Here are some points, each followed by its number:
array([ 0.16,  0.63,  0.93,  0.94,  0.22, -0.06, -0.30, -0.38, -1.64,
       -1.10, -1.52, -0.65, -0.73, -2.04, -2.15, -3.73, -1.13,  0.24,
        0.39]) 0
array([-2.40, -1.69, -0.82, -0.18,  0.96,  2.84,  1.69,  0.71,  0.47,
       -0.13,  0.47,  0.52, -0.75, -0.65,  0.09,  0.42, -0.12,  0.25,
        0.76]) 1
array([-0.22, -0.59, -1.26, -0.42,  0.43,  0.35,  0.57,  0.74,  0.61,
        0.38, -0.01, -0.37, -0.98, -0.82, -0.68, -0.45, -0.04,  0.61,
        1.38]) 2
array([ 0.28,  0.50,  0.94,  1.18,  0.36, -0.16, -0.40, -0.11, -0.12,
       -0.33, -1.06, -1.56, -0.98, -0.59, -0.29, -0.78, -0.62, -0.20,
        0.03]) 3
array([-0.37, -0.37, -0.55,  0.01,  0.18,  0.10,  0.39,  0.27, -0.35,
        0.16,  0.59,  0.40,  0.40,  0.26, -0.10,  0.21,  0.73,  0.84,
        0.98]) 4
array([-0.84, -0.37, -0.17,  0.04,  0.56,  0.72,  0.73,  0.56,  0.31,
        0.44, -0.03, -0.03, -0.32, -0.28, -0.26, -0.19,  0.27,  0.90,
        0.62]) 5
array([ 0.38,  0.61,  0.77,  1.20,  0.15, -0.21, -0.48, -0.28,  0.39,
       -1.10, -1.18, -1.10, -0.93, -0.69, -0.47, -0.75, -0.73, -0.20,
        0.08]) 6
array([ 0.75,  0.71,  0.83,  0.24, -0.06, -0.01, -0.28, -0.29,  0.15,
       -0.44, -0.47,  0.24, -0.15, -0.04,  0.53,  0.05, -0.49, -0.54,
       -0.70]) 7
array([ 0.80,  0.88,  0.55, -0.78, -0.88, -0.63, -0.35, -0.42,  0.78,
        0.07,  0.08,  1.35, -0.17,  0.30,  0.74,  0.56, -0.55, -0.77,
       -0.44]) 8
array([-3.96, -4.64, -3.00,  0.33,  2.16,  1.96,  2.41,  4.45,  3.15,
        4.39,  1.44,  0.03,  0.08,  0.17, -0.18,  0.42,  3.76,  3.11,
        1.15]) 9
array([ 0.84,  0.40,  0.36, -0.26, -0.43, -0.15, -0.28, -0.47, -0.17,
        0.68,  0.23,  0.33,  0.62,  0.64,  1.74,  0.97, -0.85, -1.72,
       -3.94]) 10
array([ 0.19,  0.07,  0.00, -0.20, -0.12, -0.17,  0.00, -0.11, -0.54,
       -0.23,  0.24,  0.89,  0.32,  0.27,  0.10,  0.11, -0.13,  0.17,
        0.06]) 11
array([-1.70, -1.82, -1.24,  0.60,  1.30,  1.29,  1.63,  1.58,  1.10,
        0.56,  1.23,  0.18,  0.64,  0.76,  0.35,  0.91,  1.85,  1.18,
        0.68]) 12
array([ 0.32,  0.30,  0.20,  0.07, -0.02,  0.12,  0.01, -0.03, -0.11,
       -0.26,  0.47,  0.71,  0.39,  0.51,  1.24,  0.46, -0.26, -1.11,
       -1.27]) 13
array([ 0.27,  0.42,  0.30,  0.91,  0.14, -0.16, -0.40, -0.43, -0.24,
       -0.71, -0.13, -0.56, -0.22, -0.18, -0.11, -0.11, -0.13, -0.23,
       -0.04]) 14
array([ 0.32,  0.40,  0.93,  1.35,  0.32,  0.10, -0.28, -0.31,  0.02,
       -0.82, -2.44, -1.46, -0.84, -0.70, -0.66, -0.68, -0.55, -0.09,
       -0.07]) 15
array([ 1.17,  1.44,  0.69, -0.30, -0.98, -1.25, -1.08, -0.98, -0.21,
        0.01, -0.45, -0.31, -0.45, -0.27, -0.26, -0.57, -1.09, -0.81,
       -0.59]) 16
Which five points above are nearest to each new point by angle? Their numbers follow each, nearest first.
array([-0.52, -0.03, -0.47, -0.03,  0.25,  0.11,  0.43,  0.60, -1.25,
        0.28,  4.28,  4.59,  5.56,  5.56,  1.97,  2.15,  2.40,  0.62,
        0.27]) -> 11 4 13 12 9
array([ 5.11,  4.94,  4.62,  0.07, -3.01, -2.96, -4.17, -3.09, -0.71,
        0.25, -0.45, -0.97, -0.70, -0.03,  0.46, -0.29, -1.14, -1.17,
       -0.62]) -> 16 7 8 14 6
array([-0.14,  0.12,  0.36,  0.97,  0.88,  0.88,  0.38,  0.33, -0.28,
       -1.26, -0.56, -0.01, -0.33, -0.12,  0.02,  0.07,  0.04,  0.47,
        0.08]) -> 15 6 14 3 1
array([ 0.27,  0.27,  0.48,  0.21,  0.13,  0.12, -0.01, -0.06, -0.10,
       -0.21, -0.19,  0.00, -0.59, -0.86, -0.42, -0.38, -0.50,  0.02,
        0.04]) -> 0 6 3 15 14
array([-0.46, -0.14,  0.27,  1.12,  0.81,  0.93,  0.85,  0.89,  0.90,
        0.18,  0.30,  0.26, -0.10,  0.07,  0.25,  0.53,  0.15,  0.42,
        0.40]) -> 12 5 1 9 4
array([ 0.13, -0.03, -0.45, -0.49,  0.12,  0.06,  0.13, -0.39, -0.68,
       -0.02,  0.63,  1.25,  0.77,  1.04,  0.89,  0.96,  0.34,  0.11,
       -0.04]) -> 11 13 4 8 10
array([-0.61, -0.76, -0.48,  0.23,  1.51,  2.20,  1.09,  0.60,  0.34,
       -0.13, -0.61, -0.45, -1.35, -0.93, -0.15, -0.10, -0.07,  0.40,
        0.45]) -> 1 5 2 9 12
array([-0.91, -0.56, -0.68,  0.02,  0.41,  0.49,  0.63,  0.80,  1.25,
        0.77,  0.63,  0.26,  0.04,  0.13, -0.28,  0.10,  0.40,  0.68,
        0.93]) -> 9 12 5 2 1
array([ 2.22,  1.85,  1.05, -0.65, -1.23, -1.24, -1.58, -1.72, -0.28,
       -0.13, -0.20,  0.07,  0.07,  0.39,  1.15,  0.53, -0.62, -1.39,
       -1.27]) -> 16 7 8 10 13
array([ 0.84,  0.89,  0.67, -0.21, -0.52, -0.34, -0.34, -0.35,  0.43,
       -0.02,  0.31,  0.90,  0.08, -0.02,  0.75,  0.71, -0.47, -0.51,
       -0.47]) -> 8 7 13 10 16
array([-0.79, -0.82, -0.79,  0.07,  0.50,  0.44,  0.62,  0.78,  0.25,
        0.81,  0.85,  0.54,  0.61,  0.54,  0.15,  0.67,  0.79,  0.55,
        0.64]) -> 12 9 4 5 1
array([-0.04,  0.27, -0.05, -0.02, -0.23, -0.42, -0.45, -0.41,  0.03,
       -0.30, -0.58, -0.32, -0.03, -0.07, -0.10, -0.17, -0.51, -0.48,
       -0.39]) -> 16 6 15 7 14
array([ 0.24,  0.06, -0.38, -0.39, -0.61, -0.70, -0.61, -0.35, -0.35,
        0.10,  0.11,  0.11,  0.25,  0.63,  0.44,  0.51,  0.02, -0.24,
       -0.18]) -> 8 10 11 13 16
array([ 0.92,  1.00,  0.75,  0.18, -0.26, -0.30, -0.47, -0.58, -0.09,
       -0.70, -0.39, -0.19, -0.06, -0.08,  0.06,  0.14, -0.59, -0.73,
       -0.58]) -> 7 16 14 6 8
array([-0.06, -0.24,  0.09,  0.75,  0.90,  0.59,  0.72,  0.55,  0.51,
        0.33,  0.16,  0.43,  0.73,  0.68,  0.95,  0.97,  0.24, -0.36,
       -0.25]) -> 12 13 9 1 10
array([ 0.26,  0.03,  0.06,  0.03,  0.10, -0.16,  0.06,  0.10,  0.10,
       -0.31,  0.05,  0.06,  0.31,  0.44,  0.41,  0.53,  0.09, -0.03,
       -0.38]) -> 13 10 7 8 11
array([ 0.13,  0.18,  0.20, -0.27, -0.37, -0.13, -0.17, -0.20, -0.37,
       -0.64,  0.23,  0.18,  0.07, -0.47, -0.41, -0.27, -0.20,  0.05,
       -0.13]) -> 0 16 11 14 6
array([ 0.17, -0.03,  0.13,  0.57,  0.53,  0.34,  0.13, -0.17, -0.63,
       -0.68, -0.59, -0.05, -0.59, -0.22, -0.16, -0.25, -0.20, -0.05,
       -0.14]) -> 15 6 14 3 0
array([-0.08,  0.53,  0.50,  1.42,  0.14, -0.13, -0.19,  0.03, -1.95,
       -2.82, -0.36, -0.57, -0.69, -1.13, -4.69, -2.84, -0.13,  0.80,
        0.77]) -> 0 6 14 15 3
array([-0.26, -0.20,  0.38,  0.14,  0.46,  0.11, -0.05, -0.11, -0.55,
       -0.48, -0.50, -1.41, -1.01, -1.33, -1.25, -0.83, -0.78, -0.07,
        0.54]) -> 0 3 6 15 14
array([-0.01, -0.39, -0.44, -0.75, -0.46, -0.30, -0.32, -0.44, -0.54,
       -0.28, -0.45, -0.38,  0.13,  0.29,  0.47,  0.09, -0.45, -1.95,
       -1.08]) -> 10 13 16 7 8
array([ 0.49,  0.63,  1.70,  1.78,  0.50,  0.16, -0.18, -0.35,  0.71,
       -1.21, -1.94, -1.59, -1.55, -2.06, -0.85, -0.95, -1.42, -0.37,
        0.13]) -> 6 3 15 14 0
array([ 0.30, -0.23, -0.62, -0.72, -0.76, -0.55, -0.42, -0.24, -0.16,
        0.69,  0.26, -0.05,  0.16,  0.54,  0.20,  0.18, -0.17, -0.13,
        0.00]) -> 8 16 10 11 13
array([ 0.22,  0.35,  0.25,  0.12,  0.12, -0.19, -0.41, -0.31, -0.13,
        0.21, -0.64, -0.82, -0.45, -0.39, -0.32, -0.33, -0.87, -0.66,
       -0.62]) -> 3 16 6 15 14
